In the data rows, the value 128 means zero.
Two rows play each game, the first against the second. How much does the first row win by? 20 is about a draw, 40 a big win and 0 a big loss. Wins can go round in a circle: one row can beat a second, the second a third and the third the first. Each row has two weighted sums of its numbers, A and B, taken from their middle values. A row wins by its A times the other's B, less its B times the other's A.
[152 123 152 172 140 137 129 114 113 128 119 123 140 137 131 138 122 154  95  91  97]
[148 129 111 147 107 125 129 128 104 129 114 138 110 120 133 141 122 120 137 146 151] -> 18
[123 133 148 115 120 123 121 131 140 133 125 144 144 139 131 134 139 158 128  91  97]
[120 127 124 105 140 130 131 129 131 133 117 143 147 141 137 122 134 127 131 143 141] -> 20
[157 129 176 119  98 122 128 125 107 128 115 139 135 118 133 142 114 174 130 148  96]
[148 118 185 146 136 158 130 119 168 124 128  98 147 134 143 133 123 186 128 129  83] -> 15
[111 129 102 126 109 118 124 106 122 131 142 152 104 143 144 150 120 111 115 155 155]
[210 119 161 169 141 199 124 107 197 128 126  83  90 139 145 135 136 169 124  87 117] -> 21
[151 128 115 111 117 120 127 107 103 127 109 145 124 126 142 148 133 120 130 154 163]
[119 129 113 115 135 135 127 125 139 131 152 136 142 137 133 137 149 119 134 137 153] -> 21
[111 128 132 115 125 123 118 128 140 136 146 142 119 132 136  86 150 147 132 134 125]
[116 128 110 107  74 125 128 118 135 128 147 144  67 111 134 147 120 119 123 148 150] -> 20
[142 121 107 189 142 117 126 115  87 133 117 137 152 138 146 141 122 118 122 150 149]
[132 132 108 214 123 123 118 125  79 111 128 114  89 130 136 154 124 121 126 134 150] -> 33
[252 119 190 204 135 255 129 118 255 129 133  49  84 135 136 125 125 190 123  46  80]
[118 129 104 119 141 127 130 115 137 134 158 139 143 149 143 150 142 121 122 139 153] -> 8
[100 125 108 199 137 122 128 125 107 127 124 109 106 135 135 141 133 119 132 143 153]
[133 131 106  97 123 133 128 144 137 139 106 137 149 126 115 142 134 135 126 127 132] -> 18
[101 126 163 127 139 127 126 122 132 127 139 137 141 135 132 133 139 164 126 129 106]
[162 130 110 113 106 130 128 130 115 128 114 144 125 121 133 134 122 119 137 147 152] -> 20
[137 129 147 113 117 123 127 121 118 130 128 134 146 128 133 138 127 151 128 138 119]
[165 126 149 138 145 154 132 116 135 120 109 116 140 142 131 131 118 150 118  91  97] -> 16
[114 132 149 115 142 123 130 120 133 132 135 138 141 134 130 134 138 156 128 133 116]
[100 135 111 128 141 118 138 108 123 127 122 152 141 139 137 143 119 121 116 147 150] -> 15
[126 130 162 185  87 238 128 208 255 105 195  62 151 112 135 108 209 163 231  65 107]
[161 129 109 114 135 146 134 136 147 122 117 123  56 133 134 136 130 118 136 141 149] -> 30
[118 128 118 127 140 123 130 124 119 129 127 127 135 135 129 147 135 125 130 141 144]
[163 117 155 152 142 166 130 116 151 134 117 109 145 142 137 123 124 152 118 156 115] -> 19
[134 129 117 128 131 141 128 119 146 130 134 142 133 133 134  96 133 125 124  99 146]
[156 125 132 151 139 135 129 114 118 129 116 130 141 136 133 137 121 138 118 154  97] -> 14
[110 126 110 151 140 127 138 109 112 131 110 137 140 132 133 141 120 120 122 153 150]
[112 128 110 119 135 137 129 131 153 126 125 131  67 135 134 125 138 119 140 140 149] -> 19
[111 129 156 115 139 123 127 121 133 129 136 139 140 136 134 132 138 160 128 132 112]
[179 130 122 141 140 157 126 127 144 123 124 115  88 141 137 134 133 133 132 104 138] -> 17
[171 129 185 133  62 122 130 113  95 128 127 146 139 106 134 143  99 183 117 133  87]
[117 130 113 117 137 124 129 134 135 126 125 128 102 131 129 131 138 121 143 133 145] -> 16
[115 128 186 113 124 123 129 128 132 128 166 135 130 130 133  83 153 184 135 147  85]
[118 130 113 113 135 136 129 134 149 129 124 133  71 134 134 132 139 121 141 141 150] -> 20
[159 129 110 139  97 123 133 130 104 128 117 141 108 115 135 140 122  92  95  91  97]
[187 128 184 139 137 157 129 118 147 120 122 119 137 135 135 134 125 182 124 123  88] -> 13
[146 126 113 148 104 124 129 133 103 127 113 135 109 122 133 142 123 120 137 148 152]
[131 131 113 116 134 141 129 129 149 127 115 135  73 134 132 141 131 122 136 138 150] -> 16
[110 130 153 115 138 127 130 122 135 129 129 144 139 136 132 124 135 157 129 131 114]
[152 127 141 143 114 133 135 115  95 135 105 133 144 115 129 147 110 148 125 146 125] -> 20
[126 129 107 107 139 123 129 122 127 128 120 138 146 134 133 138 133 119 125 145 153]
[145 128 127 148 121 121 128 126 102 130 116 136 146  60  62  63  82  92  95  91  97] -> 14
[128 131 125 125 139 117 125 129 117 122 121 135 140 135 138 141 130 130 136 145  97]
[120 131 110 119 138 125 129 117 124 129 120 146 137 135 133 142 127 118 122 148 153] -> 20
[117 132 115 111 140 123 127 130 133 121 161  44 182 136 138 116 154 123 137  96 147]
[143 131 138 112 141 127 128 127 124 129 125 135 143 135 132 128 136 144 135 140 127] -> 21
[150 131 111 128 116 124 129 130 114 129 116 139  89  60  62  63  82  92  95  91  97]
[113 130 145 113 139 126 128 123 134 129 127 142 141 136 133 127 135 149 130 135 121] -> 14
[123 128 116 128 134 147 128 163 159 129 117 130  84 134 134 128 156 122 175 119 149]
[108 131 140 126 137 123 130 118 138 134 161 141 118 146 141  91 147 149 127 129 124] -> 20
[160 129 155 147 100 122 125 117  96 132 111 137 142 121 130 143 111 158 121 144 111]
[115 131 113 115  95 127 131 129 126 128 117 138  84  60  62  63  82  92  95  91  97] -> 19
[134 130 131 116 136 117 128 120 123 127 113 136 146 133 136 139 123 127 132 147 148]
[109 125 109 110  54 130 131 141 135 127 114 110 103 103 135 134 116 118 149 130 153] -> 20
[125 127 112 154 116 122 115 117 118 140 103 146 144 139 120 141 123 124 122 144 145]
[120 126 116 116 140 127 120 121 148 132 142 134 148 131 139 140 142 124 128 136 149] -> 17
[207 110 137 181 135 204 127 151 209 124 131  95  61 137 137 118 140 142 145  76 128]
[112 130 171 119 137 124 129 122 131 130 146 139  89  60  62  63  82  92  95  91  97] -> 7
[120 125 115 123 141 124 129 126 120 129 122 129 136 140 136 138 134 122 130 143 148]
[130 129 116 109 119 119 126 119 127 128 116 149 131 126 134 140 118 123 123 139 149] -> 19
[117 131 137 111 138 125 130 125 132 129 124 142 141 135 133 130 134 142 130 137 128]
[ 93 128 109 141 130 123 129 115 125 130 118 145 123 134 135 139 121 117 118 150 153] -> 20
[141 128 104 112 113 121 117 123 128 136 113 145 142 137 128 143 136 126 129 136 147]
[108 137 151 121 147 127 116 115 130 128 137 127 145 144 129 146 140 151 126 139 122] -> 6
[112 128 110 152 137 123 130 115 117 130 117 141 132 135 133 138 121 119 118 151 151]
[133 132 114 116 135 123 130 129 117 130 114 132 147 134 134 140 130 122 136 140 149] -> 23
[126 126 153 111 122 118 128 133 135 133 138 137 138 128 124 114 134 154 140 136 123]
[118 131 136 111 139 123 128 125 132 130 128 140 141 136 131 134 135 142 130 138 129] -> 17
[160 129 161 124  87 120 136 122 106 130 129 139 143 111 136 142 116 167 127 129 103]
[111 127 113 129 126 129 120 113 128 138 114 149 128 139 129 135 121 118 122 146 155] -> 17
[135 131 112 115 134 127 129 123 123 130 163 144 141 133 133 147 152 121 130 142 151]
[113 128 193 126  94 124 128 127 127 127 132 126 145 118 134 130 126 194 132 141  77] -> 31
[128 131 117 116 141 124 133 119 119 130 154  76 172 134 132 123 147 126 127 117 145]
[117 128 109 147 127 121 121 128 122 134 124 122 133 136 126 146 137 123 133 138 146] -> 31
[111 122 176 127 131 119 129 124 127 118 155 138 135 132 132 137 147 174 122 118  93]
[146 119 103 110 150 123 125 107 146 115 141 141 130 158 142 117 137  99 135 129 146] -> 17
[122 132 148 110 141 121 129 145 124 129 117  90 168 135 135 141 145 153 157 114 118]
[128 120 143 110 129 118 132 123 124 131 132 144 143 142 136 109 133 132 130 132  97] -> 21
[129 130 136 104 125 124 123 132 127 126 132 135 140 134 129  63  82  92  95  91  97]
[123 130 124 115 139 123 127 125 126 129 127 132 139 135 134 143 135 131 130 141 140] -> 21
[110 129 113 149 137 123 128 114 117 128 115 148 139 134 133 141 121 122 119 150 149]
[118 129 113 112 137 124 129 144 130 129 126 122 138 135 133 131 150 121 156 135 149] -> 24
[117 130 112 107  92 126 130 138 133 128 152 143  53 116 133 146 143  92  95  91  97]
[138 125 112 105 127 128 127 130 126 125 112 145 140 130 135 126 131 120 133 143 151] -> 24
[112 131 111 124 136 130 130 141 140 129 125 125  60 134 131 119 145 119 152 142 151]
[113 128 175 120 135 127 126 119 132 133 144 140 138 137 134 128 140 171 129 126 102] -> 14
[121 122 132 124 120 122 110 141 113 127 135 131 130 147 135 126 150 117 146 159 141]
[106 119 114 117 134 121 114 122 149 134 127 127  54 127 156 110 152 128 147 154 157] -> 33
[109 131 148 119 147 119 132 107 124 127 137 143 151 153 137 136 132 145 129 138 121]
[141 123 115 150 107 117 113 129 111 141 116 141 109 117 150 130 122 126 142 150 151] -> 24
[141 129 126 143 121 127 122 127 108 126 105 136 151 129 130  63  82  92  95  91  97]
[200 109 202 166 138 170 129 118 150 125 118 110 134 139 141  63  82  92  95  91  97] -> 13
[127 125 117 115 140 118 131 123 135 130 159 130 145 136 124 153  82  92  95  91  97]
[141 117 128 134 143 111 122 100 118 114 121 132 146 151 141 151 121 128 120 165 127] -> 17
[ 86 114 103 140 141 146 127 119 166 123 186 128 138 138 148 131 156 118 122 142 149]
[113 134 112 119 143 115 144 118 120 134 130 150 145 146 145 137 123 117 121 145 151] -> 10
[113 128 109 126 135 124 127 137 131 129 120 111 100 134 135 143 138 119 146 141 152]
[125 127 114 121 138 118 131 118 128 131 131 144 135 137 129 151 126 117  95  91  97] -> 19
[105 130 115 130 131 150 134 210 166 127 161  32 160 134 136 121  82  92  95  91  97]
[126 114 107 114 141 124 138 117 124 133 128 137 151 131 144 138 125 119 131 143 149] -> 36
[ 85 130 122 144 140 122 130 124 128 129 111  75 156 135  62  63  82  92  95  91  97]
[120 129 115 119 132 126 129 125 125 126 127 148 133 131 129 120 131 121 130 115 144] -> 4
[ 84 137 106 129 103 124 135 108 135 130 119 142 108 121 126 139 109 120 112 141 146]
[150 135 149 112 117 122 131 125 111 126 120 140 146 132 126 141 123 148 124 133 119] -> 20
[119 123 154 111 117 120 128 130 131 126 146 137 143 130  62  63  82  92  95  91  97]
[120 129 117 120 138 124 128 133 132 130 123 128 113 135 136 128 137 125 141 135 146] -> 19
[137 129 114 120 135 125 127 117 118 129 126 136 144 135  62  63  82  92  95  91  97]
[133 135 119 125 139 128 129 126 107 126 121 128 127 139 114 138 133 115 133 153 147] -> 19
[101 131 106 176 133 121 134 124 104 129 115 121 106 138 130 140  82  92  95  91  97]
[123 132 129 108 135 125 132 125 134 127 122 144  89  60  62  63  82  92  95  91  97] -> 5
[146 129 109 128 123 129 126 115 114 139 125 147 126 146 143 141 121 120 127 146 157]
[146 130 110 106 124 125 131 128 115 126 104 140 130 132 135 135  82  92  95  91  97] -> 18
[113 130 162 117 136 123 129 122 133 128 141 137 138 133 134 135 140 165 128 129 106]
[125 128 127 116 132 126 132 125 128 133 121 135 128 143 135 132 127 129 135 143 140] -> 20
[114 131 145 114 139 125 129 123 135 130 128 143 141 134 134 128 136 150 130  91  97]
[126 131 111 112 138 127 128 124 131 129 149 139 141 134 135 143 146 120 131 139 152] -> 15
[111 130 111 121 139 126 130 137 142 131 143 137  87 136 136  89 148 118 143 127 152]
[112 130 167 119 136 125 128 120 132 130 140 140 138 136 133 129 141 169 129 128 103] -> 18
[107 124 162 120 137 119 116 122 140 140 137 145 137 131 147 115 138 168 130  91  97]
[154 119 152 167 135 141 127 116 128 128 122 122 144 131 129 134 119 152 121  91  97] -> 19
[112 125 149 117 139 123 128 125 134 127 136 130 141  60  62  63  82  92  95  91  97]
[147 132 107 163 102 124 132 121  99 132 112 139 101 116 129 139 119 123  95  91  97] -> 29
[ 77 117 122 141 100 130 125 123 140 121 130 149  67 125 140 148 128 125 116 149 151]
[126 129 110 116 139 124 134 129 129 128 120 131 106 142 136 145 131 117 137 148 151] -> 21
[146 129 107 147 109 121 125 142 108 124 118 130 118 136 130 144 123 116 131 140 152]
[ 99 119 127 132 121 114 123 124 134 116 137 155  99 119 131 142 130 121 116 141 153] -> 19
[176 130 111 162 138 130 129 116  91 127 115 142 142 135 133 140 123 120 120 146 151]
[140 130 120 135 137 127 128 124 113 129 115 120 150 134 133 137 128 128 131 139 142] -> 26
[146 123 112 144 110 131 139 128 102 130 107 136 113 120 133 142 123 121 141 151 150]
[115 130 153 114 135 125 128 120 133 128 132 142 139 135 134 130 139 158 129 132 115] -> 20
[190 130 199 169 140 221 125 154 241 108 139  87 140 133 133 120 159 194 166 104  77]
[143 128 112 121 140 128 129 123 121 127 114 133 126 136 136 140 129 121 130 145  97] -> 17
[132 131 114 145 137 119 128 125 112 127 119 129 124 133 135 141 129 118 137 147 155]
[119 123 108 122 138 127 129 130 137 132 136 128 130 135 141 128 138 120 139 134 151] -> 20
[134 129 112 204  90 122 130 134  89 129 115 129  85 117 135 143 118 122 139 143 151]
[167 129 175 138  90 122 129 117  93 129 115 141 143 115 133 139 107 175 122 148  96] -> 13
[144 130 149 110 142 124 131 113 118 127 132 134 145 135 131 139 131  92  95  91  97]
[114 121 116 173 146 122 138 132  93 124  97 125 140 145 137 126 123 126 124 146 146] -> 7
[115 131 131 105 136 125 129 143 133 130 115  69 157 135 134 145 142 137 154 108 133]
[156 131 110 116 111 127 128 127 114 130 114 142 125 123 132 138 122 119 136 147 152] -> 20
[108 130 159 118 138 126 134 121 137 131 138 145 140 144 136 123 134 161 125 132  97]
[149 127 133 106 140 120 129 117 118 127 131 137 142 137 130 139 128 137 121 141 135] -> 20
[116 129 138 111 139 128 128 124 135 129 124 144 141 135 134 128 134 142 130 138 127]
[161 129 109 114 105 129 130 128 116 128 114 143 125 124 134 136 121 119 136 148 152] -> 20
[117 130 109 113 121 123 128 131 128 129 116 135 133 127 134 140 128 119 139 139 152]
[114 130 105 135 139 119 130 123 125 135 126 128 120 148 143 149 133 121 133 143 153] -> 20
[126 132 127 112 141 124 126 124 125 124 128 136 141 136 133 141 135 134 129 138 135]
[114 127 139 112 139 126 128 125 136 128 123 142 141 138 136 132  82  92  95  91  97] -> 15
[114 130 109 116 139 121 128 140 129 129 116 116 121 136 134 142 140 119 149 139 152]
[149 132 109 107 121 128 129 128 123 128 115 143 135 128 132 133 126 119 135 146 152] -> 19
[148 132 164 112 138 118 135 119 118 120 133 128 145 132 136 133 134 169 122 141 101]
[134 129 112 151 135 122 129 122 105 129 114 126 150 133 134 139 127 120 128 140 151] -> 21
[116 130 141 117 135 122 126 120 130 129 145 131 141 143 136 146 137 149 124 136 121]
[173 118 143 130  69 130 123 125  95 119 121 151 147 107 123 149 112 146 119 135 115] -> 19
[140 127 109 184  92 125 132 132  92 130 114 134  91 115 133 140 118 120 141 147 150]
[112 129 156 114 139 128 135 122 128 132 130 139 142 131 133 134  82  92  95  91  97] -> 31
[151 135 136 127 127 127 120 118 107 119 123 139 139 134 139 152 122 138 121 139 137]
[134 148  90 111 161 111 151 105 137 139 126 135 131 125 120 121 133 134 121 131 144] -> 16
[ 96 130 109 140 129 124 128 115 128 128 118 145 125 130 133 143 120 119 118 149 154]
[147 130 110 109 120 127 130 127 119 129 113 141 130 128 133 136 125 119 135 146 151] -> 20
[ 76 128 108 137 107 128 134 140 132 139 117  83 150 129 135 128 136 117 151 122 152]
[122 129 160 156 113 119 132 109 110 132 142 130 149 140 144 153 120 167 114 142 105] -> 21
[126 131 164 113  96 121 129 124 124 128 121 146 140 118 133 125 117 166 129 133 105]
[117 131 111 122 139 127 127 137 138 128 133 125 106 135 133 123 145 119 146 133 152] -> 15
[137 128 120 155 139 127 129 114 110 128 116 138 141 135 134 140 121 128 119 152 143]
[138 129 112 104 130 129 128 126 126 130 115 143 140 134 134 129 129 120 133 146 151] -> 21
[121 130 118 114 135 125 131 125 133 131 126 132 145 136 134 137 132 124 132 141 146]
[129 128 114 137 140 125 128 117 116 128 115 140 138 135 134 140 124 124 122 149 148] -> 18
[126 128 110 167 126 123 129 128 105 129 116 128 111 129 132 142 128 120 135 146 151]
[121 126 113 193 114 122 130 129  95 126 114 125  96 124 133 142 122 119 137 144 149] -> 20
[138 126 128 118 137 125 128 114 116 125 119 142 142 132 134 143 123 133 116 150 136]
[132 131 121 129 136 123 129 124 116 130 117 128 146 133 133 142 130 128 131 143 143] -> 21
[ 88 129 111 138 139 125 129 140 133 130 158  98 144 134 133 147 163 119 149 128 151]
[114 132 119 113 136 123 125 140 133 131 124 124 111 135 133 119 143 130 146 143 141] -> 34
[143 131 109 112 137 124 131 128 124 127 117 138 113 134 135 142 133 119 134 141  97]
[130 126 106 114 132 123 127 121 130 129 140 138 146 134 133 149 141 119 125 142 152] -> 22
[126 129 130 122 128 127 129 113 132 134 134 136 146 142 142 151 126 142 121 144 132]
[131 129 130 108 124 112 137 131 128 125 127 135 115 125 139 139 127 133  95  91  97] -> 18
[113 131 129 111 135 122 129 129 130 128 139 132  89  60  62  63  82  92  95  91  97]
[126 129 117 116 127 122 130 140 131 130 119 138 122 133 136 143 136 124 145 132 145] -> 20
[122 114 110 150 138 119 123 130 116 131 118 126 127 136 143 151 136 119 132 150 150]
[118 126 106 123 132 120 128 128 129 134 127 148 128 136 136  63  82  92  95  91  97] -> 26
[149 129 127 185  99 121 123 119  87 131 107 138 142 124 129 140  82  92  95  91  97]
[136 129 115 128 131 127 127 116 115 131 119 139 141 138 136 140 122 122 117 151 149] -> 21
[160 128 118 113 140 119 122 117 123 124 121 150 144 129 132 142 126 120 120 131 153]
[106 127 110 170 140 122 128 126 115 128 125 115 122 135 133 142 135 118 133 145 152] -> 21
[124 126 150 114 124 122 127 123 126 131 128 138 143 131 137 128 126 153 129 144  97]
[112 130 111 110 134 124 128 129 130 129 129 146 109 134 133 142  82  92  95  91  97] -> 23
[153 128 151 123 139 146 130 136 151 128 124 131 138 135 134 123 141 155 145 129 116]
[104 129 109 124 130 124 128 118 132 130 128 148 105 134 135 147 129 121 122 151 153] -> 21
[136 131 111 119 138 124 127 140 120 128 118 112 145 135 132 137 142 121 149 130 151]
[150 121 157 113 107 126 124 123 114 133 116 140 128 130 134 137 119 154 130  91  97] -> 22
[129 130 129 109 130 117 122 126 122 126 130 143 139 131 141 127 129 135 131 140 135]
[132 120 119 125 142 125 126 120 121 126 132 140 139 143 140 145 142 123 117 145 153] -> 19
[ 88 132 112 144 132 123 108 114 143 132 136 119 100 133 142 160 136 132 132 140 150]
[160 131 111 112 105 130 129 128 116 129 114 143 124 122 133 136 120 118 136 148 152] -> 22
[112 131 161 116 138 128 130 122 137 129 131 144 138 135 133 119 136 163 129 130 107]
[116 131 138 110 141 124 129 123 132 129 125 140 141  60  62  63  82  92  95  91  97] -> 23
[122 131 111 121 134 124 127 136 126 130 120 133  94 134 132 124 137 118 142 138 152]
[221 127 247 172  52 124 129 117  60 124 118 147 125  99 132 139  96 237  95  91  97] -> 27
[122 127 200 156  70 125 127 121 106 129 154  79  89  60  62  63  82  92  95  91  97]
[114 130 115 118 138 132 128 130 144 129 148 139 100 135 133  91 150 124 137 130 147] -> 15
[108 129 109 112  99 125 129 114 134 129 127 144 107 119 133 143 116 119 118 148 153]
[113 118 128 116 129 113 126 132 138 130 139 132 130 125 125 114 142 128 148 143 136] -> 20
[148 129 111 147 107 125 129 129 103 129 114 139 110 123 135 142 122 120 137 147 151]
[119 124 122 125 133 118 131 126 129 128 138 122 141 135 135 151 140 131 129 141 139] -> 21
[118 117 134 131 137 122 124 140 135 129 142 117  85 134 139  63  82  92  95  91  97]
[131 130 111 109 139 123 129 121 122 129 132 140 143 135 134 143 134 119 125 143 151] -> 31
[142 126 109 105 123 124 130 129 129 125 120 142 141 131 135 138 131 120 131 145 151]
[118 125 106 114 133 127 134 132 144 126 145 128  95  60  62  63  82  92  95  91  97] -> 15
[115 129 149 117 138 122 129 126 132 130 137 139 140 137 134 138 138 154 129 134 117]
[128 122 107 131 130 118 131 125 119 123 125 138 139 135 137 151 134 118 125 148 152] -> 20
[110 127 109 177 135 120 125 125 110 133 123 119 114 135 139 142 131 121 132 145 153]
[105 135 140 118 146 120 137 117 122 130 141 135 153 137 130 146 136 152 124 132 117] -> 22
[114 131 153 171  67 199 129 175 239 115 168  75 148 106 134 115 165 157 191  83 113]
[134 133 120 108 135 122 130 129 128 126 124 136 142 138 137 147 131 127 130 136 145] -> 9
[108 126 111 209 127 122 127 131  96 130 119 114 101 131 133 140 131 118 136 146 153]
[130 134 134 113 146 120 137 123 117 126 125 146 148 142 137 130 134 141 132 145 130] -> 24
[111 132 160 115 138 127 128 123 137 130 132 145 138 135 132 119 137 163 129 130 108]
[112 129 109 113 138 123 129 131 130 129 136 123 135 135 135 144 145 118 138 138 153] -> 15
[125 129 106 131 127 121 129 149 133 130 130 121  52 137 136 122  82  92  95  91  97]
[136 129 140 117 127 121 127 122 119 127 119 142 146 127 133 141 125 144 128 141 128] -> 19
[132 132 108 130 122 137 117 136 120 132 124 152 117 136 133 122 134 108 129 124 161]
[133 128 115 136 122 123 121 120 115 133 109 148 143 132 125 146 125 127 121 147 141] -> 19
[129 127 120 130 134 128 124 109 124 127 118 134 138 136 134  63  82  92  95  91  97]
[112 132 153 115 139 126 128 123 135 129 130 143 140 135 133 126 136 157 129 132 114] -> 23
[137 130 137 117 125 123 129 127 116 129 119 137 146 129 134 143 128 142 133 140 129]
[116 130 115 111 138 125 127 130 134 130 147 126 115 135 133 109 151 123 140 138 147] -> 20
[123 131 129 109 139 123 128 125 127 129 125 137 142 136 133 138 135 135 130 140 136]
[117 131 136 112 139 124 129 124 133 129 125 143 142 136 134 129 134 142 130 136 129] -> 20
[117 116 121 121 134 112 124 134 137 114 141 134 112 130 138 116 150 123 131 132 150]
[117 127 111 121 136 124 138 141 150 136 134 134  92 140 137 111 134 113 140 125 157] -> 19
[116 125 138 125 142 121 128 139 131 133 138 138 141 145 137 149 139 150 129 138 123]
[110 128 111 109  94 124 126 125 137 126 140 147  72 119 134 145 128 118 131 149 150] -> 16
[127 129 113 124 136 125 128 124 125 130 120 129 136 135 133 136 130 122 129 140 149]
[112 132 138 117 141 125 124 122 136 128 126 139 144 138 133 130 135 145 129 137 127] -> 21
[ 94 121 107 143 108 123 130 111 132 130 124 139 135 122 140 141 110 119 119 147 151]
[108 124 110 174 138 123 130 128 109 131 120 118 118 137  62  63  82  92  95  91  97] -> 17
[124 131 144 108 126 124 126 126 130 127 126 132 142 131 132 118 134 149 129 142  97]
[ 99 127 109 121 140 126 131 119 131 134 118 146 124 140 138 135 129 115 124 149 153] -> 20
[129 121 132 118 140 130 128 173 143 134 126  54 176 135 141 139 166 140 186  91  97]
[146 129 138 129 117 123 128 117 109 130 117 137 143 126 134 141 117 145 122 146 126] -> 23
[ 88 131 111 141 139 124 128 126 134 128 124 140  97 135 132 143 135 121 134  91  97]
[111 128 159 116 137 123 128 125 131 129 135 138 138 135 132 129 140 160 129 132 112] -> 26
[110 131 112 131 122 147 127 218 164 127 173  43 145 128 133 127 223 122 245  91  97]
[117 132 109 112 127 123 121 121 126 128 122 144 129 135 126 139 120 116 118 150 150] -> 26
[126 130 129 111 129 125 131 128 128 129 118 132 139 129 134 138 128 137 134 143 134]
[109 131 155 113 137 123 128 121 134 127 138 142 136 135 136 130 137 160 125 129 111] -> 20
[114 131 156 117 137 121 128 122 130 129 144 132 140 133 132 142 141 158 129 132 113]
[126 130 134 108 140 124 127 124 127 124 151  77 170 137 132 130 145 137 129 112 135] -> 12
[156 132 108 123 142 141 129 120 137 121 118 132  79 135 131 140 126 124 127 142  97]
[115 133 125 109 139 124 131 123 129 129 120 140 138 137 131 132 133 134 128 137 134] -> 21
[126 129 121 111 133 126 127 124 131 129 124 134 145 131 135 141 132 128 130 139 144]
[117 131 109 112 139 125 129 129 131 129 126 134 130 136 134 130 139 118 136 137 152] -> 20
[140 129 112 184  92 125 128 131  93 129 114 135  90 115 133 141 118 121 139  91  97]
[107 129 112 128 139 125 126 112 124 130 117 148 131 137 131 141 121 116 120 149 152] -> 22
[108 123 114 242 103 120 124 131  87 133 118 115  75 119 139 137 120 123 139  91  97]
[107 133 127 109 141 122 129 128 131 122 157 127  89  60  62  63  82  92  95  91  97] -> 19
[114 129 110 126 133 135 128 147 150 129 129 117  39 134 133 114 149 118 157 149 152]
[ 87 133 112 251 142 114 139 116  82 120 133 107 100  60  62  63  82  92  95  91  97] -> 34
[128 129 127  96 135 107 151 125 132 123 145 136 143 127 144 132 147 141 125 136 123]
[118 130 113 113 135 136 129 133 148 128 125 133  70 134 132 131 140 121 143 140 150] -> 17
[151 130 191 143 148 193 137 145 192 127 123  30 169 139 115 115 149 180  95  91  97]
[121 129 113 110 131 121 128 111 126 129 121 143 136 135 133 143 123 119 120 149 149] -> 14
[125 129 101 110 119 105 144 194 131 122 160  28 127 118 141 132 197 117 211  64 148]
[173 124 178 150  91 119 128 117  89 127 115 141 141 120 134 143 104 178 121 151  90] -> 38
[126 123 103 107 137 129 128 125 135 123 120 135 138 134 134 133 138 119 132 145 154]
[130 120 127 155 136 122 129 115 117 128 120 136 146 132 128 137 120 130 122 153 137] -> 16
[114 130 113 108 137 123 129 191 137 124 141  28 125 132 132 153 188 116 215  87 150]
[114 132 116 129 143 119 132 135 128 127 125 129  81 138 136 121 140 125 147 134 145] -> 30
[119 127 130 108 135 123 129 162 131 128 118  75 171 133 134 142 159 137 175 114 133]
[153 115 138 186 121 146 119 125 129 122 127 116 142 137 128 136 119 145 116 161 121] -> 33
[163 130 108 113 102 129 127 130 116 130 112 143 124 121 134 135 121 119 137 147 152]
[114 130 145 114 139 125 127 122 133 128 128 143 141 135 134 128 134 150 129  91  97] -> 22
[116 128 110 121 135 128 129 128 144 129 124 131 100 132 130 122 133 118 136 140 151]
[130 129 103 103 133 113 138 125 136 126 142 135 147 130 139 142 141 121 124 138 149] -> 23
